Here are some points, each followed by its number:
tensor([ 0.5, -0.3,  2.1,  0.8, -1.2,  1.1,  2.0, -0.5,  0.7, -0.6,  0.9,
        -0.1, -0.1, -1.4,  0.1,  0.3, -0.1,  0.1,  1.1, -1.9,  0.1,  1.5,
        -0.4, -0.4, -2.1,  0.8,  0.4,  0.2, -1.4, -0.5, -0.9,  0.3]) 0
tensor([ 0.4,  0.6, -0.3, -2.2,  0.1, -0.5,  1.1, -2.0,  0.4,  0.9,  0.1,
        -1.4,  0.8,  0.3,  0.1, -0.1,  1.2, -2.2, -0.3, -0.8, -0.4, -1.2,
        -0.3,  0.5,  2.0, -1.1, -1.5,  0.9,  0.1, -1.1, -0.3,  1.2]) 1
tensor([ 0.5,  0.2,  0.1,  0.9, -0.3,  0.0,  0.3, -0.5,  0.7, -0.1,  1.3,
        -0.9, -0.1,  0.1, -0.5,  0.6,  0.2, -0.5, -0.1, -0.8, -0.1,  0.2,
         0.4, -0.7,  0.1,  1.0,  0.3, -0.2,  0.8,  0.7, -0.6,  0.0]) 2
tensor([ 3.3,  0.6, -0.7,  0.0, -0.7, -1.0, -0.3,  0.2, -2.6, -1.4,  1.2,
        -1.1, -1.4,  2.4, -0.6, -2.1, -3.4,  0.7,  0.2,  2.8, -0.9,  0.6,
        -0.7, -0.8,  1.6,  0.8,  0.3, -0.8,  0.7, -1.1,  0.0,  1.3]) 3
tensor([-1.1,  3.0, -0.2, -0.3,  1.8,  1.5, -1.7, -0.1, -0.2, -1.1,  0.4,
        -0.4,  0.5, -0.8,  0.3, -0.8,  1.6,  1.1,  0.4,  0.7,  1.2, -1.6,
         1.1,  1.2, -0.7, -0.2,  0.7,  1.9,  0.4,  0.5, -0.6, -1.5]) 4
tensor([ 0.6,  0.0, -0.6,  0.3, -0.2,  0.9,  0.0,  0.2, -1.1,  0.1,  0.2,
        -0.6, -1.3,  0.4,  1.1, -0.3, -0.6,  0.4,  1.1, -0.1, -0.2,  0.0,
         0.0, -0.3,  1.4,  0.1, -0.7,  0.1,  0.1, -0.6,  0.4, -0.2]) 5
tensor([-2.5,  1.1, -0.9,  0.9,  3.2,  0.8, -1.8,  1.0,  2.3, -1.0,  0.4,
         0.6, -0.7, -2.5,  1.2, -0.4,  3.8, -0.2,  1.7,  0.7,  2.8, -2.2,
         0.4, -1.6,  0.8, -0.4, -2.5,  2.7,  0.6, -0.1, -0.5, -1.2]) 6
tensor([ 1.8, -0.7,  1.8,  1.6, -0.4,  1.8, -2.5,  2.1,  2.1, -1.6,  1.1,
         1.1,  0.0, -1.4, -2.8,  0.0, -2.2,  0.6,  0.2,  1.3, -0.4,  1.2,
         2.8, -0.8, -0.9,  1.5,  4.6,  0.7,  2.6,  4.5,  1.2,  0.0]) 7
tensor([ 0.7,  0.5,  0.0,  0.5, -0.6,  0.4, -1.1,  0.8, -0.9, -0.4, -0.6,
         0.6, -1.1,  0.5,  0.3, -1.1, -0.9, -0.6,  0.1,  1.4, -0.1, -0.4,
         1.6,  0.6,  0.9,  0.5,  1.4,  1.0,  1.3,  1.4, -1.1, -0.8]) 8
tensor([ 1.0, -1.4,  0.1,  2.3, -0.9, -0.1,  0.2,  0.1, -0.6,  1.0, -1.2,
         0.0, -1.0, -1.2,  1.3,  0.2,  1.2, -0.2,  0.8, -1.5,  1.1,  0.4,
        -0.3,  0.1, -1.0, -0.1,  0.4,  1.2, -0.4, -1.0,  0.4, -1.7]) 9
tensor([ 0.7,  0.6, -0.3,  0.7,  0.4, -0.5, -0.6,  0.2, -0.4, -0.4, -1.0,
         0.2,  1.9, -0.4,  0.4,  0.5,  0.7, -0.5, -0.2,  0.3,  0.4, -0.4,
         0.1,  0.3,  0.0, -0.8,  0.1,  1.0, -0.4,  0.1,  1.5, -2.1]) 10
tensor([-0.5,  0.5,  0.7, -1.9,  0.0,  0.8,  0.2, -0.1, -0.2,  0.0, -1.9,
         1.6, -0.3,  0.5, -0.7, -1.7, -0.3, -0.8,  0.3,  0.6, -0.1, -0.6,
         0.7,  1.6, -0.2, -0.1,  0.2,  0.3, -0.4,  0.5, -0.4,  0.9]) 11
tensor([ 1.1,  0.3,  0.7, -0.3, -0.9,  0.6,  0.4,  0.4,  0.9, -0.2,  0.0,
         0.2,  1.0, -1.2, -1.1,  1.4, -1.4,  0.1, -0.3, -0.6, -0.1,  0.5,
         0.5, -0.4, -0.4,  0.9,  2.4, -0.2, -0.6,  1.2, -1.3,  1.8]) 12
tensor([-0.6,  0.0,  0.5, -1.1,  0.4,  1.3,  0.4, -0.5,  2.0, -0.5,  1.2,
        -1.3,  0.4,  0.2,  0.0, -0.1,  0.2,  0.4,  0.9, -1.0, -1.9,  0.3,
        -1.8, -0.7, -0.3, -1.0, -0.1,  0.1,  0.4, -0.4,  0.5,  1.1]) 13
tensor([ 0.7, -1.9,  0.3, -1.1, -1.1,  0.6, -0.9,  0.4,  0.2,  1.2, -0.8,
        -1.6,  0.6, -0.9, -1.0, -0.5,  0.1, -2.9, -0.6,  0.7,  0.5, -0.7,
        -0.9,  0.7, -1.4,  0.1,  1.2,  0.3,  0.5,  0.3,  0.6,  0.8]) 14
tensor([ 0.0,  0.6,  0.3, -0.6,  1.4, -0.8,  0.7, -0.6,  0.2, -0.8,  0.4,
         0.3,  1.5,  1.3, -0.9,  1.6,  0.0, -0.1, -1.2, -0.3, -1.5,  0.3,
         1.1,  0.1,  1.0,  0.1,  0.3,  0.0, -0.5,  1.4, -0.1,  0.8]) 15
Which three points above are nearest to each new point by angle? Their numbers follow each, nearest first.
tensor([ 0.1, -0.1, -0.4, -0.1, -0.5,  0.3,  0.1, -0.9, -1.8,  0.1,  2.0,
        -2.8, -2.3, -0.2,  1.5, -1.8, -0.6,  0.1, -0.1, -0.4,  1.1, -0.4,
        -0.8,  0.9, -0.1,  1.8, -2.1,  0.7,  0.0, -1.0, -0.1,  0.7]) 5 3 1
tensor([-0.8,  0.4,  0.4, -1.7,  0.3,  1.0,  0.5, -0.3, -0.2, -0.2, -1.9,
         1.8,  0.0, -0.1, -0.7, -1.7, -0.2, -0.6,  0.0,  0.4, -0.2, -0.2,
         1.2,  0.9, -0.4, -0.7,  0.2,  0.7, -0.1,  0.1,  0.1,  0.7]) 11 8 4
tensor([ 0.4,  0.4,  0.4,  0.1,  0.5, -0.2, -0.4,  0.4, -0.4, -0.1, -0.8,
         0.4,  1.8, -0.3,  0.1,  0.4,  0.6, -0.3, -0.1,  0.4,  0.2, -0.1,
         0.1,  0.2, -0.5, -0.9,  0.2,  0.6, -0.7,  0.0,  1.2, -1.9]) 10 4 9
tensor([ 1.0,  0.1,  0.9,  0.0, -0.7,  0.3,  0.4,  0.4,  0.7,  0.1, -0.4,
         0.3,  0.9, -0.9, -0.8,  1.0, -1.1, -0.3, -0.1, -0.1, -0.4,  0.5,
         0.5, -0.3, -0.2,  0.4,  1.7,  0.0, -0.5,  0.7, -0.8,  1.3]) 12 7 0
tensor([ 0.1,  0.1,  0.1,  0.2, -2.0,  1.0, -0.3,  0.6, -0.7,  0.2, -1.6,
         1.2, -1.2, -0.3,  1.6, -1.0, -0.8,  1.4,  0.8, -0.1,  0.2,  0.3,
        -0.1,  0.2,  1.0, -1.0, -0.1, -0.6,  0.4, -1.1, -0.7, -1.1]) 5 9 8
tensor([ 0.0, -0.8, -0.4,  0.1, -0.3, -0.4,  0.2, -0.8, -1.9,  0.2,  1.7,
        -2.2, -1.5, -0.7,  1.1, -1.8, -0.4,  0.6, -0.6, -0.6,  1.0, -0.4,
        -1.0,  0.9, -0.1,  1.6, -2.2,  0.7, -0.1, -1.6, -0.3,  0.7]) 5 3 1
tensor([ 1.4,  1.0,  0.3,  0.4,  2.4, -1.7, -0.5,  0.0, -0.1, -1.0, -1.0,
         2.0,  0.2,  1.4, -2.0, -0.9,  0.1,  1.0,  0.4,  0.7, -1.3,  0.4,
         1.5, -0.2,  0.0, -0.6, -0.3,  0.9, -0.7,  1.1,  1.2,  0.5]) 15 11 7
tensor([-1.4,  0.2,  1.6,  0.5,  1.9, -0.9,  1.2, -0.2,  0.2, -2.3,  1.9,
         1.2, -0.3, -0.3,  0.2,  0.9,  0.1,  0.4,  0.4,  1.4, -0.2,  2.0,
        -2.3, -0.9, -2.5,  1.7, -0.9,  1.5, -1.9,  1.4,  0.6, -0.6]) 0 13 6
tensor([ 0.2, -0.4, -0.1,  0.3, -0.4,  0.0,  0.1, -0.7, -1.5,  0.2,  1.5,
        -1.9, -1.6, -0.1,  1.1, -1.3, -0.3,  0.3, -0.4, -0.5,  0.9, -0.4,
        -1.0,  0.7, -0.1,  1.5, -1.6,  0.6, -0.1, -0.9, -0.2,  0.2]) 5 3 9
tensor([-2.8, -1.7, -2.1, -0.5, -0.5,  0.6,  0.0,  2.1, -1.6,  1.2, -2.0,
         0.5, -1.2,  0.0,  1.7,  2.4, -0.8,  0.9, -0.6,  0.7,  1.0, -1.5,
        -0.6,  0.3,  0.3, -1.1,  0.2, -1.5, -0.7,  0.4,  0.4,  0.3]) 5 9 11
tensor([-0.1,  0.3,  0.0, -0.8,  0.4,  0.1,  0.1, -0.4,  0.5, -0.8,  0.0,
         0.1,  0.4,  0.1,  0.1, -0.2,  0.2,  0.4, -0.3,  0.2, -0.9, -1.0,
        -0.3,  0.9,  0.4, -0.6,  0.2,  1.3,  1.3,  0.6,  0.4, -0.5]) 4 13 10
tensor([-0.1, -1.1,  0.1,  0.4,  0.9, -0.9, -0.1, -0.5,  1.1, -0.3,  0.1,
         0.0,  1.5,  0.9, -0.4,  1.3,  1.2,  0.1, -0.4, -1.3, -1.5,  1.0,
         0.1,  0.4,  0.2, -0.3,  0.5,  0.9,  0.9,  1.1,  0.9, -0.7]) 15 10 2
tensor([ 1.5,  0.6,  0.1,  0.3,  0.2, -0.9,  0.0, -0.8, -0.4, -0.2,  0.5,
         0.3,  0.4,  0.7, -0.5, -1.2, -0.3,  0.0,  0.4,  0.8,  0.8,  0.9,
        -0.2, -0.6,  0.0,  0.7,  0.2,  0.4,  0.1, -0.1,  1.2, -0.2]) 3 10 7
tensor([ 0.4,  0.2, -0.4,  0.2, -0.3,  0.9,  0.3,  0.5, -1.0,  0.3,  0.7,
        -0.5, -1.5,  0.4,  1.4, -0.3, -0.5,  0.3,  1.4,  0.3,  0.0,  0.3,
        -0.1, -0.6,  1.5, -0.5, -0.5,  0.0,  0.1, -0.3,  0.7, -0.6]) 5 3 8
tensor([-0.6,  2.6,  0.0,  0.1,  1.9,  1.2, -1.9, -0.1, -0.2, -0.9, -0.2,
        -0.4,  0.0, -0.6,  0.0, -0.8,  1.5,  0.5,  0.4,  0.4,  1.2, -1.3,
         1.0,  0.9, -0.6, -0.4,  0.6,  1.3,  0.3,  0.4, -0.4, -1.6]) 4 6 10
tensor([-0.2,  0.7, -0.2,  0.3,  1.0,  0.4,  0.4, -0.4, -0.1, -0.3, -0.4,
         1.5, -0.6,  0.3,  0.6, -0.9, -0.1,  2.9,  0.9, -1.6, -2.4, -0.1,
        -0.2,  0.1, -1.0, -2.1, -1.4, -0.9, -0.9, -1.1, -0.2, -0.2]) 13 5 0
tensor([ 0.6,  0.3,  0.3,  1.5, -0.3, -0.3,  0.6, -0.6,  0.8,  0.1,  1.8,
        -1.2, -0.2,  0.1, -0.5,  1.0,  0.6, -0.5, -0.2, -0.9,  0.0,  0.6,
         0.5, -0.5,  0.2,  1.1,  1.1, -0.3,  0.7,  0.8, -1.0,  0.2]) 2 12 0
tensor([ 0.8,  0.2,  3.2,  1.1, -1.5,  1.7,  3.4, -1.6,  1.4, -0.3,  1.2,
         0.1,  0.7, -2.0,  0.1,  0.3, -0.8, -0.1,  1.6, -2.5, -0.5,  1.8,
        -1.1, -0.2, -3.4,  0.9,  0.1,  0.6, -1.6, -0.4, -1.1,  0.5]) 0 12 13
tensor([-0.1,  0.9,  0.2, -0.5,  0.9, -1.0,  0.5, -0.7,  0.1, -0.6,  0.2,
         0.6,  1.4,  1.2, -0.9,  1.1,  0.2,  0.1, -0.8, -0.5, -1.2,  0.3,
         1.4,  0.3,  0.8,  0.2,  0.4, -0.1, -0.5,  1.0, -0.1,  1.0]) 15 12 1
tensor([-1.8, -1.1, -0.8,  1.0,  0.7, -1.6,  0.5,  0.6, -1.2, -0.7,  0.0,
         1.4, -1.1,  1.1,  1.2,  1.6,  0.0, -0.1, -0.8,  1.9,  1.4,  0.7,
         0.0,  0.0,  1.0,  2.4, -0.6,  0.9,  0.1,  2.1, -0.4, -1.1]) 8 6 15
tensor([ 0.9,  0.0, -0.8, -0.5, -0.4, -0.7,  0.1,  1.4,  0.0, -0.1, -0.6,
         1.2,  0.5, -1.0, -0.4,  1.0, -1.5,  0.4,  0.0,  0.7,  0.1, -1.0,
         0.8, -0.8,  1.9, -0.5, -0.1, -1.0, -0.3, -0.5, -1.4,  2.8]) 12 3 15
tensor([ 1.1,  0.4, -0.3,  0.5,  2.2, -1.3, -0.8,  0.1, -0.1, -1.0, -0.8,
         2.0,  0.4,  1.3, -1.7, -0.9, -0.3,  0.4,  0.2,  0.9, -1.4,  0.5,
         1.4, -0.2,  0.2, -0.5, -0.3,  0.6, -0.5,  1.0,  0.9,  0.2]) 15 7 11
tensor([ 0.0, -0.7, -0.4,  0.5, -0.8,  0.5,  0.8, -0.8, -2.6,  0.4,  2.5,
        -2.9, -2.4, -0.5,  1.6, -2.3, -0.7,  0.4, -0.2, -1.0,  2.1, -0.7,
        -1.4,  1.5,  0.1,  1.9, -2.5,  0.8, -0.2, -2.3,  0.3,  1.2]) 5 3 9
tensor([-0.8, -1.9, -0.8, -0.4,  0.0, -0.1, -0.3,  0.2, -0.5,  1.1, -0.6,
        -0.3, -1.4,  0.3,  0.3, -0.8, -0.1,  0.3,  0.0,  0.0,  0.2,  0.2,
        -1.3,  0.1,  0.1, -0.5, -1.3, -0.7, -0.8, -1.0,  1.3,  1.1]) 5 14 9
tensor([-0.2, -0.1,  0.0,  0.1,  0.5,  1.3, -1.3,  1.4,  0.8, -0.4,  0.2,
         0.2, -0.7, -2.4,  0.4, -0.1, -0.1,  2.0,  0.2, -1.1, -0.9, -1.6,
         0.3,  0.4,  0.3, -1.3, -0.9, -0.1,  0.0, -0.9, -0.9,  1.0]) 6 13 4
